In the rows, zero is written as 128.
A single turn carries every row of the set below to another of its rows. Some are shown first; where does it send the rows asked next?
Q609: [143 140 119 117 111 114 134 147 131 155  82 111 142 117 172 118  97 121
 142  86 110 122 150 154  83 149 134  90 115 129 115 122 118 147 113 121
 155  70  87]
Q735: [122 132 143 117 133 115 178 130 130 133 105 102 145 124 172 115  97 130
 152 115  78  95 167 145 110 146 148 111 119 126 101 148 151 127 119  85
 139 114  81]
Q981: [ 89 117 118 129 154  92 121 148 145 147 105 139 148 115 198 123 113 130
 149 113 122 127 176 139  88 160 163  79 131 146 124 117 180 147 120  94
 130  97  95]
Q326: [132 123 133 129 162 123  97 145 158 132  98 145 123 116 142 121 137 125
 126  92 110 111 132 132 130 147 109  76 115 134 126 113 147 145 124 116
 154  83  99]
Q794: [127 124 130 128 170 119 105 140 156 127  98 138 114 110 141 113 136 125
 117  82 110 113 150 134 133 131 121  87 128 139 125 119 149 144 128  90
 162 105  99]
Q101: [126 115 143 105 142 123 184 144 137 137  97 103 136 127 181 117 101 120
 156 121  81 115 168 150  91 160 146 102 114 123 104 134 147 119 125 101
 145 134  80]
Q141: [127 135 120 135 163 114 130 161 142 111 151  99 137 121 153 151 123 135
 152 117 106  86 159 108 102 138 141 118  98 132 130 119 111 146 137 130
 136 123 104]
Q850: [135 151 119 138 161 107 153 155 137 148  98  92 116 113 188 124  99 147
 145 122 112 104 136 145  63 145 133  89  95 148 110 119 126 166 135 122
 133 101 126]
Q984: [130 122 148 111 134 128 179 143 133 138  98  98 137 130 169 114  98 130
 168 121  76 101 156 136  88 159 153 101 110 127 109 149 151 131 126 106
 146 120  87]
Q893: [125 123 143 109 123 114 173 151 137 125  96 104 141 127 172 117  99 123
 161 111  74 102 168 149 102 153 151 101 110 122 111 153 147 122 117 103
 139 121  74]
Q722: [131 129 124 139 166 121  99 150 164 119 102 135 122 103 145 119 155 126
 128  94 101 120 132 143 127 144 118  87 120 129 130 115 143 141 121 107
 156  88  95]
Q884: [ 99 129 102 127 169  90 140 160 147 143  97 154 133 107 198 123 115 113
 144 115 123 130 179 140  92 164 145  85 117 138 134 120 179 145 112 116
 133  94  89]
Q296: [120 116 141 107 144 115 190 135 141 134  94 104 140 136 166 107 105 132
 163 106  75 116 170 137  89 152 148 111 111 124 106 136 148 128 123 106
 151 114  73]
Q382: [149 140 117 120 123 101 130 145 134 162  83 108 145 120 168 116  98 114
 140  92 113 118 159 151  93 146 136  69 113 133 121 119 118 135 104 130
 148  79  91]
Q753: [131 149 118 133 179 120 140 174 129 118 149 100 137 133 160 145 119 114
 148 112 107  89 157 119 103 130 152 121  94 140 142 126 127 152 139 118
 140 115 104]
Q736: [ 93 122 113 129 168  95 120 160 156 140  95 148 135 114 201 122 117 122
 151 123 120 128 176 146  83 166 146  77 113 143 125 119 174 144 113 101
 122 103  86]
Q789: [134 152 127 136 163 103 158 165 139 157 102  91 116 110 188 117 115 149
 139 120 101 104 141 155  60 145 142  77  95 153 113 121 135 154 136 121
 138 108 118]
Q188: [126 109 144 110 150 133 137 147 150 113  87 101 125 107 154 106 120 143
 133 109 118 112 147 159  86 115 139 109 103 131 119 130 134 157 131 149
 160 103 118]
Q89: [104 115  98 134 174  89 135 150 155 153  87 143 136 114 196 119 120 128
 148 115 121 124 172 137  86 170 156  86 126 138 116 110 175 150 130 118
 129  92  96]
Q731: [108 117 106 125 170  92 129 161 144 151  89 140 135 113 201 120 108 118
 140 120 112 129 173 148  76 166 152  79 117 145 124 127 179 142 114 108
 137  87  88]
Q280: [130 136 126 135 166 111 125 155 140 129 149 101 145 123 160 152 105 132
 137 108 112  82 158 108 109 132 152 119 104 148 123 117 130 142 148 118
 140 126 116]
Q224: [117 141 144 126 153 140 128 165 156 144 118 122 145 131 176 106 118 134
 125 107 159  99 171 150  90 159 122 101 101 146 116 104 132 146 101 136
 142  92  89]
Q177: [124 125 150 109 128 113 188 145 135 131  96 106 135 139 173 113 103 124
 165 106  73 103 159 127  99 162 148  94 112 128 123 144 152 126 127 111
 134 112  76]
Q703: [130 131 133 134 165 120  92 147 147 127 104 128 127 106 145 127 151 123
 123  95 102 105 138 148 133 144 115  85 112 126 126 103 143 146 124 108
 152  95  90]
Q697: [125 126 131 133 161 120 101 153 166 122  92 142 117 107 136 124 140 119
 130  90  99 120 144 137 131 130 118  82 118 133 131 120 139 140 134 110
 154 100  98]
Q249: [146 140 124 137 171 124 129 167 147 118 156  90 145 122 156 147 123 128
 150 110 110  92 151 109  97 142 144 113  96 131 137 111 121 146 132 119
 140 127 106]
Q948: [136 150 126 141 169 126 131 178 142 123 146  97 138 128 160 151 114 122
 148 116 107  80 162 115 105 141 145 114  97 139 128 117 126 149 142 119
 131 129 105]
Q435: [126 131 137 118 135 114 187 142 136 129 102 102 138 123 171 118 115 131
 162 115  78 107 171 143  88 156 142 109 113 119 108 154 132 132 122  98
 132 122  69]
Q580: [121 135 139 136 163 123 106 145 157 123  94 152 114 115 134 119 143 122
 140  93 111 106 131 131 132 144 123  89 116 129 136 123 144 144 136 119
 154  95 100]
Q936: [137 121 140 113 139 114 186 144 144 123 104  96 145 125 170 114  98 125
 159 115  80 114 164 140  89 161 147 110 111 121 111 146 141 113 116 106
 142 122  79]
Q813: [126 151 127 141 172 113 133 162 143 125 139  88 140 125 154 163 113 127
 143 109 121  89 167 113  95 139 140 118  97 137 142 111 126 146 127 124
 147 129 102]
Q586: [135 135 137 132 167 125 133 161 139 123 156  79 151 134 155 155 118 122
 159 113 111  97 162 125 101 137 137 113 100 133 129 114 127 148 129 121
 147 134 107]
Q193: [ 98 113 110 132 155  84 122 158 156 144  96 138 135 113 194 116 121 123
 151 118 119 137 179 135  79 179 158  82 128 128 128 124 161 143 120 107
 124  94  86]
Q899: [104 118 108 132 163  93 128 153 163 138  94 142 139 108 203 114 118 126
 150 131 115 132 165 143  81 177 154  86 123 136 121 115 171 128 115 110
 125  92  90]
Q366: [ 87 121 101 131 159  94 131 163 159 141  98 135 124 123 216 129 118 124
 141 123 118 125 164 149  86 162 157  86 124 135 128 115 167 142 112 111
 134  95  94]
Q446: [124 115 141 115 150 141 141 150 153 120  97  99 129 112 157 101 132 142
 144 125 118 108 153 160  93 112 156  99 110 136 122 127 131 149 123 152
 156 110 123]
Q853: [127 126 150 114 130 119 184 138 138 124  85 100 135 140 168 124 100 122
 146 121  93 106 155 147  97 154 155 106 118 116 111 141 140 121 123 106
 135 122  75]
Q918: [124 123 124 134 169 117 105 152 161 113 100 145 109 107 137 115 148 125
 116  85 107 115 148 139 124 151 114  87 121 124 125 120 129 143 123 109
 145  95  95]
Q683: [129 136 119 130 178 122 136 156 133 124 153  97 151 141 153 143 118 128
 156 106 116  80 159 115  97 141 153 120  88 133 123 108 120 157 128 122
 140 117 104]
Q155: [117 132 133 125 153 145 118 159 156 139 106 115 138 128 186 104 111 133
 133 101 161 100 173 141  79 164 124 106 103 145 121 106 139 164 102 130
 141  88  96]
Q665: [136 141 123 131 173 137 135 167 138 125 153 101 147 124 153 152 115 124
 143 115 116  90 160 123 105 125 138 121  93 135 128 121 130 152 132 124
 151 118 109]
Q750: [130 132 124 138 168 112 106 145 152 132  99 135 121 114 136 113 142 128
 130  77 106 105 136 142 133 146 122  95 116 117 119 114 140 149 128 114
 164  83  97]
Q190: [121 127 127 130 153 124 107 140 159 129  86 138 114 102 148 129 151 127
 124  79 100 104 133 139 123 139 124  79 111 125 139 110 140 145 118 110
 153 101  94]
Q647: [ 96 112 105 130 167  93 113 152 153 152  86 138 132 109 204 124 118 120
 143 122 109 123 167 153  93 175 147  83 125 144 118 114 175 130 119 116
 137  95  98]

Q435 goes to Q193
Q296 goes to Q89
Now find these:
Q177 goes to Q884
Q735 goes to Q981
Q190 goes to Q813
Q249 goes to Q936
Q665 goes to Q984
Q101 goes to Q647
Q850 goes to Q609
Q789 goes to Q382
Q893 goes to Q736

A single turn carries every row of the set below to another of its rows. Some are shown first; where does it send the rows asked next?
Q685: [ 99 134 144 142 127  98 113 129 114 148 129 164 114 149 148 123 103 160
 174 145 143 114 130 122 136 144 121 122]
Q35: [120 112 112 122 120 181 151 118 143 154 131 142 114 152 153 131 140 151
 117 121 146 105 151 112 155 131 113 126]
Q532: [131 139  98 127 123 171 151 139 142 156 135 160 144 121 150 141 138 162
 124 168 143 113 120 124 123 141 133 118]
Q164: [ 95 113 126 142 154 117 143 132 163 151 145 154 127 151 136 135 149 166
 184 125 150 108 120 129 156 118 141 136]
Q489: [113 120 144 123 127 115 114 139  99 143 128 136 136 149 153 138 117 166
 178 154 133 129 144 122 129 147 125 144]
Q484: [104 145 127 161 107 124 124 160 144 148 111 138 115 154 150 102 137 166
 174 152 126 107 122 137 140 120 114 134]
Q494: [121 120 129 154 119 166 106 120 148 134 148 138 132 151 150 117 141 155
 150 146 147 103 134 116 103 137 109 155]
Q650: [100 161 139 122 123 119 151 141 140 168 117 144 121 137 162 144 135 143
 178 143 112 101 137 113 118 119 117 111]
Q261: [101 134 165 143 127 146 119 123 135 147 143 163 120 153 150 115 159 163
 128 123 142 116 132 123 100 127 122 113]
Q463: [127 128 134 114 135 167 114 107 139 142 139 150 101 141 145 145 145 166
 133 106 135 132 134 121 154 128 106 136]
Q246: [105 139  87 150 149 156 127 129 119 143 142 165 136 159 136 121 125 151
 155 132 144 124 139 133 172 104 138 127]
Q528: [103 131 122 127 142 104 141 113 150 140 129 128 130 129 160 146 135 184
 171 135 128  92 104 121 136 118 116 138]
Q568: [ 98 137 113 140 129 158 137 146 108 148 129 147 154 144 151 126 116 157
 110 146 137 114 141 123 164 107 134 135]
Q582: [119 147 103 129 142 152 128 134 159 165 136 178 123 139 122 133 155 145
 131 154 151 123 124 139 133 134 149 111]
Q865: [123 137 113 133 122 164 123 110 157 148 137 163  94 155 151 124 129 159
 127 116 145 112 136 119 163 124 111 104]
Q98: [107 130 160 136 133 141 145 152 137 175 121 136 121 146 143 127 126 163
 161 139 136  83 151 139 128 138 153 148]
Q617: [102 121 114 127 117 112 135 144 104 151 119 133 142 163 161 127 129 143
 174 159 137 114 156 116 127 142 126 115]
Q204: [120 133 119 110 125 172 110 109 146 149 125 131 130 155 167 137 156 156
 128 120 129 115 146 104 147 123 101 121]
Q434: [129 137 136 106 129 149 149 115 136 162 140 164  94 151 153 120 141 153
 147 140 158 129 147 124 104 113 143 101]
Q251: [ 99 126 122 132 118 115 147 172 157 152 140 141 139 138 151 131 146 149
 149 142 148 116 132 135 162 113 148 110]
Q362: [109 134 123 123 158 146 119 111 148 162 119 171 125 140 125 121 172 169
 141 142 151 124 100 127 125 130 126 142]
Q384: [133 130  99 122 108 154 143 120 146 139 135 140 102 144 151 125 129 138
 151 167 150 127 138 112 107 115 107 135]
Q356: [128 128 127 129 131 148 153 148 127 154 133 147 115 132 152 129 133 162
 216 137 137 119 134 130 133 128 126 149]
Q848: [ 96 147 102 125 162 136 134 103 101 145 132 164 125 133 140 137 132 150
 157 116 133 118 120 122 152 103 114 140]
Q288: [ 97 111 125 139 126 112 150 135 106 158 128 161 117 154 146 119 114 142
 175 143 157 102 150 126 137 151 135 119]
Q998: [104 153 124 111 152 151 120 109 104 159 126 148 154 131 168 133 114 163
 134 130 138  94 134 112 147 107 131 138]
Q74: [125 135 111 123 139 165 128 111 142 156 119 155 151 129 161 126 152 186
 141 159 142 109  99 109 116 136 117 138]
Q121: [123 129 123 108 122 125 145 150 140 149 138 116 144 115 174 145 126 175
 152 145 146  93 130 134 142 123 149 132]

Q489 goes to Q617
Q865 goes to Q463
Q74 goes to Q532
Now find these:
Q528 goes to Q121
Q848 goes to Q998
Q484 goes to Q356
Q434 goes to Q261

A single turn carries every row of the set below to another of its rows. Some are shown first; where does it send the rows asked next?
Q681: [124 116 116 120 115 140 166 135 141 123 117 132 131 108 114 123 152 123
  94 129 109 135 122 136 103 109 150 126 119 135 142 119 129]
Q775: [138 111 120 121 106 145 156 152 125 148 114 142 140 125 130 122 122 130
  92 119 133 138 109 152 127 121 136 124 141 132 116 113 133]
Q278: [150 134 148 140 119 151 151 125 120 112 132 133 129 137 105  95 154  89
 129 117  82 125 132 147 133 123 132 130 132 122 116 150 128]
Q21: [156 142 115 148 134 116  96 126 138 105 145 140 135 134 116 116 107 118
 120 122 115 150 118 144 134 106 119 119 127  98 108 145 107]
Q255: [ 89 132 132 144 132 125 131 133 154 125 134 132 126 136 123 105 124 117
 166 139 118 143 119 136 143 133 134 112 110 106 136 155 116]
Q230: [119 119 142 130 142 110 123 133 136 120 145 132 138 125 128 122 133 103
 155 154 125 112 108 127 128 135 109 123 109 121 120 171  96]
Q443: [132 131 149 116 160 107 121 123  99 143 136 166 118 136 139 141 146 108
 142 119 124 109 100 142 146 119 136 136 127 117 139 135 120]
Q187: [141 110 121 137 144 142 135 119 136 151 127 140 110 118 116 142 124 137
 107 138 149 156 112 114 153 129 137 120 147 126 142 113 117]
Q454: [127 133 113 110 108 133 106 145 101 147 141 137 126 139 127 129 150  95
 138 109 109  94 131 146 128 133 123 126 128 125 146 123 102]
Q271: [132 131 133 114 121 143 110 135 125 130 149 117 133 141 133 105 142 113
 139 131 133  96 106 142 152 167 135 105 119 121 115 122 102]
Q63: [149 136 127 148 126 141 110 128 142  58 137 139 132 134 121 114 119 121
 153 137 118 132 125 131 128 114 132 132 131 103 122 128 135]
Q136: [145 136 129 144 128 129 146 131  99 123 143 144 113 111  86 146 108 101
 114 138 117 140 145 112 134 136 122 126 139 116 123 142 119]
Q559: [116 131 119 126 139 139 121 120 139 129 155 124 125 138 112 122 141 120
 149 150 152 117 128 119 125 182 154 125 111 119 134 127 114]
Q14: [106 123 148 128 131 113 133 142 118 110 135 134 120 144 138 126 122 116
 164 139 141 141 123 159 134 142 106 111 134 115 134 141 100]
Q161: [130 127 123 130 119 151 165 154 105 108 142 120 145 143 127 125 128 108
  83 126 121 144 118 135 113 131 139 115 118 139 133 117 133]
Q907: [158 142 114 145 133 118  90 114 142  95 132 136 123 131 134 121 127 120
 125 123 119 121 118 117 140  88 141 123 130 112 120 119 137]
Q860: [151 118 122 126  97 131 153 123 125 129 113 131 138 117 128 137 135 121
 104 150 140 127 127 119  97 132 137 137 127 133 108 130 144]
Q537: [159 121 125 122 149 140 116 124 145  80 133 160 125 144 121 121 136 124
 144 125 137 139 113 140 134 104 151 141 138 120 156 122 145]
Q734: [120 140 116 117 126 162 104 130 125 155 134 147 138 123 125 127 138 112
 155 134 127  88 120 127 133 146 151 150 133 122 132 133 120]
Q217: [169 125 106 131 149 114  95 123 127 116 152 150 136 149 121 131 124 116
 111 119 143 155 110 142 126  94 131 126 129 125 146 137 117]
Q425: [101 133 121 139 149 117 125 126  94 128 142 147 113 145 145 137 141 109
 154 124 126 126 124 124 138 111 153 119 124 123 159 123 139]
Q341: [151 118 113 129 158 134 125 134 137  81 159 153 139 137 105 117 119 120
 134 135 128 155 117 150 116 112 133 131 139 114 146 148 109]
Q802: [127 132 133 143 132 121 103 122 112 145 131 153 135 153 134 132 148 102
 151 128 125 121  96 117 141 124 146 133  91 122 143 146 150]
Q94: [119 128 122 111 131 113 130 132 129 131 157 124 108 144 109 118 148 110
 128 115 124 125 136 142 134 166 136 102 111 113 146 119  92]
Q837: [142 148 142 121 115 146 170 120 135 115 122 137 135 135 112 125 140 116
  92 129 115 143 117 130 112 145 151 136 107 114 114 129 146]
Q605: [180 113 145 136  98 100 138 118 131 132 120 127 108 134 108 128 148 101
 125 133 125 133 125 125 137 128 133 114 128 135 130 118 132]
Q232: [121 126 124 149 140 198 132 128 102 119 134 137 144 138 122 120 127 116
 118 139 126 159 118 135 131 134 122 136 139 125 131 143 123]
Q764: [114 137 112 119 119 135 117 128 123 151 136 153 118 145 102 144 145 108
 148 119 130 130 144 136 115 156 141 147 120 115 163 125 119]
Q655: [139 136 123 122 137 142 171 133 117 129 141 132 137 118 131 126 115 114
  85 134 124 117 123 122 123 131 149 125 142 125  95 131 130]
Q763: [145  98 124 139 133 162 134 113 139 123 128 111 133 137 144 101 171 115
 124 139 118 129 107 127 128 112 140 119 135 150 143 122 127]

Q837 goes to Q860
Q763 goes to Q278
Now find these:
Q341 goes to Q537
Q454 goes to Q94
Q425 goes to Q255

A single turn carries every row of the set below to another of its rows. Some are shown first; where does it send the rows asked next?
Q761: [131 125 117 113 113 127 143 131 128 112 139  98 142 125  94 110 122 113
 117]
Q168: [128 112 143 131 141 110 132 153 117 123 112 141 139  77 117 144 122 117
 150]
Q365: [128 154 125 124 157 132 152 151 137 132 115 155 147 122  99 126 144 128
 135]
Q625: [139 123 105 134 135 138 118 140 156 130 131 143 156 129 116 130 102  88
 123]
Q369: [126 122 120 145 145 123 124 150 141 133 125 161 144 102 133 147 103  93
 143]
Q951: [140 129 114  90 122  97 153 126 125 125 132 116 127 122 124 104 119 105
 122]
Q724: [126 156 109 118 133 136 128 171 135 133 117 163 147 131 111 132 150 128
 130]
Q990: [136 156 140 115 116 110 132 129  95 123 136 139 123 103 147 137 130 133
 131]
Q570: [124 143 119 115 109  99 125 137 116 128 100 128 126 124 139 127 168 133
 122]
Q257: [125 107 135 156 124 104 143 163 126 131 110 139 127 106 123 148 147  91
 134]
Q512: [122 109 111 159 123 123 138 155 153 139 111 124 137 136 140 137 138  91
 134]
Q910: [121 152 110 104 111  89 128 141 118 116 126 126 111 107 136 110 126 109
 141]
Q634: [147 141 103 114 113 136 126 123 139 122 139 122 150 137 106 120 117 106
 108]
Q529: [142 148 134 140 120 143 157 172 116 127 142 137 134 126 101 142 148 117
 127]
Q408: [129 137 143 135 140 108 132 144 110 128 128 158 127  88 145 148 116 112
 147]
Q983: [133 137 154 117 127 114 115 145 104 119 115 125 133 103 153 123 128 142
 146]
Q862: [115 103  99 132 126 127 122 164 147 134 119 140 148 104 130 149 114 107
 146]
Q118: [159 110 104 102 120 118 144 133 144 142 125 115 146 132 144 121 111 105
 124]
Q575: [139 117 125 140 130 126 139 131 150 131 106 109 147 152 125 110 139 101
 116]
Q645: [129 158 125 145 127 148 159 163 128 138 136 134 135 135 133 143 141 132
 143]
Q861: [144 145 135 127 117  98 102 154 119 116 114 131 120  99 146 118 123 101
 154]
Q624: [135 122 152 130 121  96 123 158 106 128 103 141 125 113 142 132 159 114
 126]
Q381: [116 151 109 112 101 119 130 131 115 116 131 104 127 117 133 124 134 143
 137]
Q930: [144 159 115 105 102 123 130 118 110 119 142 121 134 125 125 125 130 130
 113]
Q24: [137 101 119 120 124 139 118 158 148 127 129 120 157 139 127 114 108 103
 120]
Q588: [131 136 113 120 120 108 146 117 134 123 103 109 136 133 107 115 158 120
 114]
Q393: [148 147 138 123 124 141 126 182 122 129 130 153 146 139 110 127 148 120
 118]
Q495: [159 111  95 131 117 122 134 141 147 141 116 120 146 105 133 148 114  97
 145]
Q206: [137 152 145 135 156 141 154 153 133 138 122 142 146 138 130 122 135 133
 139]
Q562: [163 123 129 144 124 111 119 147 130 125 110 126 135  86 123 139 117  90
 154]

Q393 goes to Q724
Q930 goes to Q634
Q983 goes to Q381
Now find these:
Q118 goes to Q495
Q588 goes to Q575

